Rows swapped in pairs by one turn or mirror: which row each one swaps with
The rows were stretched afterwards, more along some directions than others.
q_635: [  0  34   6  41  -2 -51  16 -23  27  26  18  -3 -30 -26 -23  31   1 -19
  -2 -16 -19 -11 -15  22  47 -24 -26 -14  -1]
q_850: [ 22  17  10  17 -42   3  30 -22  39  17  17   4 -43 -41  -1  19  -7 -21
 -43 -14 -11  15  -7  10  44  20 -32   8  -6]
q_737: [  0  43  15  51  10 -49  16 -24  38  33  21   5 -32 -20 -22  33   9 -21
   0 -21 -17 -14 -24  25  45 -19 -29  -6   8]
q_261: [ 36   1  12  25 -40 -34  16   4  -2  -9   5 -29 -19 -33   9 -10 -18 -36
 -25   5   4   4   7 -16  23  -1 -21  -6 -14]
q_809: [ 36   1  19   1 -40 -26   9   0  -3 -13   4 -14 -13 -34   4  -5 -23 -32
 -27   1   3  -2  11 -12  27  -5 -15  -1  -9]
q_879: [-23  10  -3  23 -28 -40  30 -19  15  21  26  24 -37   0 -17  21 -11  -1
  -1   1 -17  -4   5   0  27 -23 -18   4  -5]
q_277: [  9  33  18   7 -40 -31  15 -16  27  24  11 -13 -21 -31  -7  31  10   7
  -7  14 -19   5   5   3  23   3 -37  31 -20]
q_287: [ 15   3  15  35  -4 -16  -1  23  13   4  11 -29 -36 -49   0  -7 -11   4
  -8   9   3  -2  13  -3  10   2 -20   9  -7]
q_571: [ 23 -13  10  32 -12 -33   4 -13   2   0   1 -10 -18 -16  -8   3 -15 -28
  -9   2  -4  12   4 -22  17 -11 -10   9 -16]
q_137: [ 14 -10  14  30 -19 -31 -10 -11   6   0  -7 -14 -23 -18 -11  19 -15 -22
  -6   3  -6  12   1 -17  28 -21 -28   6 -23]
q_108: [  5  35   2   1 -29 -27  12 -14  32  24  11 -20 -22 -36   1  31  10   5
 -15   3 -23   4  15   8  14  -2 -28  30  -4]
q_78: [-37  17  -4  30 -25 -25  20  -6  19  23  25  16 -45  -8 -13  27   7  12
  -4  -1 -26  -3  10  22  20 -20 -24  -1  -7]
q_440: [ 40  22  12  29 -28 -10 -14  24  29  12  18 -36 -37 -53   5   2   7 -16
 -15 -17 -12  -6   2   7  14  -5 -14   6 -41]
q_31: [  5  43  11  21 -24 -33  12  -5  44  27   2 -10 -27 -30   0  42  25   5
 -12  14 -29   6  11  10  17  -2 -41  22  -3]
q_462: [ -2  43  11  54   3 -49  22 -19  40  34  28   5 -45 -24 -17  42   8 -18
  -5 -26 -26  -7 -12  24  52 -26 -28 -10   0]
q_468: [ 48  37  18  25 -23   4  -1  -2  28   2  13 -14 -15 -44  10  35   8 -35
 -25   9 -15   3  10 -15  25  -9 -31   6 -18]
q_751: [-21  20 -10  26 -32 -12  42 -19  16  27  33  16 -37   4  -5  15   6  -9
  -5   4 -27  10  16  12  14  -9 -18  -2  -2]
q_246: [ 13 -11  11  33 -18 -25   8 -25  14   1   1 -11 -28 -19  -3  11 -13 -27
 -22  -9  -6  16   1 -16  27  -9 -16   2 -14]
q_744: [ 16  -2  11  37   7 -18  -3  17  15   4  13 -17 -30 -47  -1   2  -3   4
 -13   7   1   1  13   5  11  -5 -16   7  -4]
q_723: [  5  37  14  48   0 -61  18 -18  41  31  13  -6 -34 -22 -23  16  12 -25
  -1 -18 -12 -13 -21  14  49 -19 -34   2   6]
q_273: [  0  34  13  -6 -31 -30  21 -23  35  26  15   0 -24 -21 -15  34  17   8
 -18   8 -22   6   1   8  21   3 -33  32  -2]
q_76: [ -4  31  12  40   5 -52  26 -24  24  29  22   3 -32 -10 -29  18   6 -16
  -2 -16 -13 -17 -11  17  43 -20 -29   2  11]
q_837: [ 25 -17  15  28 -14 -31  -2 -14  -1  -5   1 -16 -24 -29  -6   1 -21 -17
 -16   3  -4   5   7 -21  17  -9 -17   6 -12]
q_606: [ 31  20  18  31 -41   0  26 -13  40  18  12  -3 -52 -46  -2  18   3 -24
 -43 -10  -9  13  -2  20  50  25 -34   0  -1]
q_230: [ 27  22  17  27 -37  -2  27 -16  39  18  17   8 -54 -45  -6  23   4 -21
 -43 -16 -12  11   0  22  53  21 -31   6  -5]
q_175: [-26  22  -6  33 -12 -20  39 -19  16  25  29  30 -35   3 -10  16   0  -4
   5  -9 -23  -1  -7  18  22  -9 -12   4  -5]
q_600: [ -6  53  -3  35 -36 -52  13  12  14  41  22 -15 -41 -23 -26   8  35 -12
  14   9 -26  -4  12   3  22  -7 -39  28  17]
q_378: [ 10  29  15  11 -14 -27   6 -14  31  22  -2  -3 -11 -25   0  31   7  -4
  -4  13 -20   1   4   9  12  -6 -24  27 -11]
q_278: [ -7  44  -6  11 -48 -51   6  12  12  25  17 -32 -34 -35 -23  -8  20  -7
   7  13 -29 -18  18  -6  19 -18 -49  31  10]
q_170: [ 23  23  28  18 -15 -12  24 -21   9  -4  25  -7 -53 -31 -12  -7  10 -16
 -21   2 -14  -1 -10   1  14  16 -35   4  11]
q_435: [-31   8  -2  30 -19 -28  35 -23  23  25  28  22 -39  -3 -14  20  -1  -8
 -12 -11 -20   5  -2  15  25  -9 -14  -3 -11]
q_464: [ 21  35  10  14 -29 -11  22 -18  26  27  11  -5 -20 -26   0  34  13   2
 -11  21 -22  12  12   7  12  10 -25  13  -9]
q_294: [  5  38  -2  22 -49 -50  10  17  17  28  15 -30 -30 -38 -22  -7  26 -26
  -5  15 -21  -6  21  -5  23  -3 -44  32  13]
q_381: [ 18 -15   6  26 -15 -19  -2 -14   6  -1   2  -9 -29 -11  -4  17 -25 -31
 -24  -3  -5   3   2 -12  26 -14 -11  -7 -21]
q_873: [ 11  10  15  26 -22 -37  -2   3  12  17   7 -11 -46 -47 -11   9  14  -6
 -13 -16 -23  23   4   8  29  -2 -10  10 -22]
q_719: [ -5  42   4  48   0 -47  23 -29  37  33  28  -4 -34 -13 -22  23  13 -19
   2 -20 -20 -14 -17  16  44 -19 -36  -7   4]
q_895: [ -7  44  -6  22 -41 -48  16  15  16  34  15 -22 -34 -30 -16  -9  22 -21
   9  14 -28 -10  16   3  25 -12 -45  28  16]
q_304: [ -7  35   7  -7 -27 -19  18 -14  24  18  15 -14 -17 -28  -6  23  19  15
  -4  17 -27   8  14   6  11  -6 -41  28   1]
q_553: [ -5  39  -8  18 -45 -53  16  15  11  31  23 -26 -35 -27 -25  -9  23 -13
   1   9 -24  -6  15  -1  17 -11 -38  29  15]
q_444: [ 44  44  19  47 -22 -35   1  11  33  11  27 -12 -47 -27  -4  34  11 -30
  -6   3  -4  -1  -6  11  27   0 -34  -3 -21]
q_684: [-30  17  -2  32 -26 -22  42 -28  18  30  29  16 -47   2 -10  22   5   4
  -3  -1 -27  12   5  10  24 -13 -31  -7  -3]
q_379: [ 23  18  19  39 -19 -46  -8  -1  10   8   2 -10 -42 -56  -5   7   6 -10
  -7 -11 -17  18   4  -2  37 -14 -21   4 -18]
q_939: [  0  43  16   2 -26 -26   9  -5  34  26   9  -8 -28 -32  -4  35  19   3
 -11  16 -26   3  13   5   8   4 -35  33  -2]
q_30: [ 44  34  23  15 -25   4  -9   2  31   6   0 -19 -14 -39   9  26  22 -34
 -25  15  -8   8   1 -18  17   3 -28  20 -11]
q_498: [ 44  17  13  20 -33 -26 -12  22  27   8  13 -36 -31 -43   3   4  -1 -12
 -12 -12 -14  -1  -4   1  20  -1 -17  13 -43]
q_787: [ 22  24  21  34 -13 -24  17 -11  14   6  25  -6 -62 -29  -8   0  15 -15
 -15  -6 -12  -3  -8   9  24   7 -35  -3  14]
q_87: [ 25  -7  12  34 -15 -32   0 -14   2  -1  -2 -11 -22 -20  -6  12 -19 -29
 -15   3  -6   6   2 -23  27  -8 -21  13 -20]
q_672: [ 45  38  17  13 -23   1   1  -3  30   4  18  -7 -17 -28  -3  37  22 -31
 -18  16 -13   8  12 -11  23 -14 -36   6  -6]
q_562: [-24  20 -10  33 -31 -28  22 -13  17  24  29  17 -28  -8 -12  16   6  -5
  -4   0 -17   3  18   6  20 -19 -13   5 -11]
q_376: [ 42  34  39  47   6 -29  -9  16  17  20  -3  -2 -16 -23   9  18   9 -23
   9  -3   1   0  -1  -5  20   7 -12  18  -7]
q_430: [-13   7  -8  41 -25 -15  24 -12   8  23  16  23 -37 -11  -6  21  -2  -2
  -7   6 -23   2  15  22  21 -10  -9 -12 -15]
q_162: [ 21  -4  18  35  -5 -20  -5  23   6   5  11 -18 -37 -52  -5  -9  -8   1
  -7  11   3  -3  17   2  19  -4 -13   6  -3]
q_927: [ 53  39  18  26 -23   9   5   4  35   7  14  -7 -18 -37   9  30  13 -31
 -22  10 -17   3   3  -4  18   2 -29   5 -17]
q_692: [ 37  27  13  25 -30 -21 -13  21  24  11  20 -29 -31 -49   0   2   3  -9
  -5 -17 -13  -7  -2   0  21 -21 -18  11 -44]
q_785: [  0  34  18  54  12 -46  15 -25  29  30  19   4 -30 -24 -21  29  -3 -25
   6 -17 -18 -11 -14  13  49 -20 -28 -10   6]
q_669: [ 25  43  30  31 -14 -19   4   2  29   7  31  -1 -54 -25 -10  42  14 -22
  -7   5  -7  -3 -14  17  21   7 -32  -1  -9]
q_959: [ -8  47   0  26 -47 -54   9  18  19  29  20 -30 -51 -31 -20  -2  20 -12
   8  10 -24 -15  20  -2  23 -21 -50  21  18]
q_784: [ 49  43  22  23 -22   5  -2  -1  34   4   8 -10 -18 -37   9  40   9 -34
 -17  11 -17   5   8  -9  18  -8 -30   5 -13]
q_523: [ 55  42  39  50   8 -34 -10  13  20  22  -4  10 -21 -28  10  27   3 -29
   7  -6  -4  -8  -1  -5  28  -2  -9  17  -7]
q_877: [  8  40  14   7 -23 -26  10 -26  35  19   1  -5 -12 -31  -3  40   4   1
 -15  10 -26   6   6   7  20  -1 -33  22 -12]
q_109: [ -9  51   2  17 -53 -39  13  13  16  29  20 -30 -37 -36 -19   2  24 -10
   1   9 -24 -12  16  -1  24 -14 -51  28  10]
q_341: [-28  17  -7  24 -25 -24  28 -22  23  29  30  26 -36   4 -16  28   4  -1
  -3 -11 -21  -3   5  23  31 -18 -21   8  -7]
q_823: [ 22  30  26  26 -18 -26  22 -18  15  -3  25 -11 -58 -24 -13   4  20 -13
 -23   2 -14  -3  -6   6  17   8 -48   5  15]
q_36: [ 10  32   8   5 -28 -30   8   4  32  22   8  -3 -21 -23  -6  31  20  -1
 -11  21 -18  -6  12  12  11 -12 -36  25 -11]
q_993: [ -4  34   8  52   2 -52  22 -24  35  38  22  -5 -34 -17 -17  21   6 -28
   5 -16 -15 -12 -12  18  48 -19 -32  -3  10]
q_696: [ 16 -11  12  23 -16 -20   5 -17   3  -5   2 -12 -24 -26   0   4 -10 -19
 -15   0 -13  12   2 -20  19 -14 -20   5 -14]
q_445: [ 25  18  13  22 -36  -1  28 -21  42  17  13   5 -48 -49  -4  14   0 -23
 -49 -20  -8   9  -2  14  50  18 -26   5   2]
q_592: [ 18  25  31  26 -14 -22   8 -14  14  -5  22   0 -56 -35  -8   9  16 -11
 -19  -2 -14  -6  -6   5  24   2 -35   2  15]
q_93: [-23  22  -3  35 -24 -21  31  -9  10  22  29  27 -47  -8 -11  24  14   5
  -5   8 -34  -3  24  25  24 -17 -26  -7  -3]
q_618: [ 46  38  21  10 -21  -1  -8   9  30   1   6 -12 -14 -34   8  31   4 -26
 -10  18 -14  -2  10 -16  11 -10 -26  20 -15]
q_309: [ -5  39   6  24 -42 -66  11  15  14  25  15 -22 -42 -31 -25   2  23 -13
   2  15 -19  -9   6  -4  22  -8 -48  42  15]
q_280: [ 15   2  19  33  -9 -17  -2  20   5   1  15 -27 -39 -57  -3  -4  -5   8
  -7  11   1   2  17   0  17  -1 -23   8  -8]
q_542: [ 46  22  12  26 -26 -21  -9  25  26  10  15 -35 -34 -49   5  -2   4 -13
  -9 -11 -11  -4  -7   6  20  -5 -20   5 -36]
q_591: [ 51  32  19  16 -20  -1  -1   5  32   5  14  -9 -20 -21   7  37   7 -32
 -15  12 -14  -3   3  -8  14  -5 -29  14 -17]

q_108 pairs with q_175
q_341 pairs with q_304
q_273 pairs with q_78
q_873 pairs with q_669
q_261 pairs with q_523
q_30 pairs with q_381
q_571 pairs with q_784
q_280 pairs with q_230

